Rows swapped in pairs by one turn or mirror: which row each one swaps with
The rows were stretched afterwards, more along some directions than others.
Sivam: 2 -5 -21 -1 6 12 -7 -8 3 10 -22 -8 3 -8 -4 -1 0
Varag: -7 7 -13 -10 11 -1 0 5 3 5 -8 -24 4 -3 2 4 -6
Pon: 10 6 -13 2 9 9 3 1 -1 -7 -16 2 0 -5 -12 9 -6
sapob: 4 1 -13 -1 19 12 -2 -4 -4 0 -12 -14 3 -4 -3 0 -4
fomig: -1 8 -11 3 -5 -4 1 3 1 -5 3 -8 7 5 -5 5 -9
Ledi: 3 1 -24 8 -7 5 -3 -13 6 -4 -16 -2 6 -4 -8 11 2
rer: -2 -5 -1 10 -3 -4 -11 -2 0 -5 1 -7 14 2 -5 -9 -1
voteg: -3 7 -20 -4 3 9 1 -4 8 13 -17 -21 9 -7 -6 6 0
kem: 2 -1 -28 2 -9 8 -4 -9 8 2 -19 -13 19 2 -5 12 2
Rur: 6 2 -9 11 6 0 -5 -11 -1 2 -8 -9 5 -2 -8 11 5
panif: -1 5 -10 -2 4 10 0 4 3 -9 -4 -6 12 7 1 1 -12
tenot: -5 7 -13 -5 -7 8 -1 -10 4 10 -13 -11 2 -9 2 11 2
pum: -1 8 -18 -9 2 10 0 -9 -1 9 -21 -10 2 -10 -3 8 -3
roke: 5 12 -17 6 6 6 1 -4 1 -11 -3 -12 5 -2 -18 8 -10
Bures: 6 8 -11 4 12 4 3 9 4 -12 -4 -7 2 4 -9 5 -9
nazek: 8 4 -16 2 10 5 -2 -1 5 -8 -12 -16 5 -8 -15 5 -10
nimo: 1 -2 -12 5 6 10 -7 -10 -4 -4 -17 -10 7 -9 -7 -5 8
Lezuz: -4 2 -10 3 -5 -5 1 -5 0 -6 4 -22 16 1 -1 5 -7
zal: 11 -7 -6 10 6 -1 -8 -6 -4 0 -6 2 7 0 -11 -1 5
sura: 9 1 -6 9 12 2 -4 2 -1 -15 -3 -9 9 0 -17 0 -8
vivi: 7 -8 -17 10 -1 6 -6 -13 7 -4 -11 -2 14 -8 -5 3 6
Faz: -9 -3 -10 -2 5 -6 -11 -6 -1 -1 -5 -19 -2 -7 5 4 6
kadi: 2 3 -5 -7 13 -4 -5 8 -6 -1 -7 -16 -2 -5 -1 -9 -4
zifid: 1 9 -16 1 12 16 2 -8 1 8 -15 -7 3 -8 -5 -1 -5
zub: 1 -6 -10 0 7 8 -10 -5 3 5 -18 -10 5 -10 1 -1 9
dom: -3 8 -15 5 -4 7 0 -15 3 -7 -11 -6 17 -4 -4 9 -7
duk: 9 -9 -11 2 13 -5 -7 -3 -1 -2 -12 -1 9 -4 -7 -2 -4
depi: -7 13 -18 -7 5 5 5 -3 1 1 -10 -26 6 -10 -1 4 -8
Bonum: 3 0 -7 5 11 0 -4 -10 -2 8 -6 -15 3 -7 -4 13 -1
Legeb: 4 13 -17 1 1 2 7 -5 -3 -8 -5 -13 11 0 -14 9 -13
rilag: 3 1 -13 8 -7 7 -2 -2 9 9 -15 -3 5 3 -8 10 4
vetu: 4 3 -4 1 2 -8 0 13 1 2 -9 -10 1 -1 -9 1 0
Pof: -3 6 -4 -6 4 7 -4 4 4 2 -15 -18 6 3 -2 0 -4
zama: -5 3 -9 4 -1 -9 -6 3 2 -7 7 -12 3 4 -4 4 1
nes: 3 6 -13 10 2 4 1 -14 1 6 -11 -9 12 -6 -12 15 -1
tedup: -5 5 -3 -2 6 -2 -1 1 3 0 -2 -12 6 -8 9 2 6
Lape: 1 -4 -12 6 -9 4 -5 0 10 10 -15 -5 15 2 1 -5 3
suse: 1 0 -14 1 -12 11 -1 -6 4 -6 -18 -10 9 -5 -3 -5 -4
Sasep: 9 -4 -12 8 -4 1 -7 -1 6 -7 -12 4 7 3 -5 3 2
kopa: -3 -1 -13 -3 -4 -3 -2 -6 -3 6 -5 -12 12 2 -10 4 -14
samaz: 0 0 -20 5 11 -1 -4 1 -2 -1 7 -14 12 1 -4 -2 -2
Saka: -8 6 -27 -2 -4 3 -3 -11 7 1 -15 -18 1 -15 -4 7 1
Delo: 6 2 -6 -2 10 -2 -3 6 0 -12 -8 -15 -2 -6 1 -8 -4
gekeb: -11 16 -17 -3 3 5 5 -9 -1 2 -9 -22 10 -11 -5 8 2

Swapped with samaz: kem
Swapped with duk: kopa
Swapped with voteg: sapob

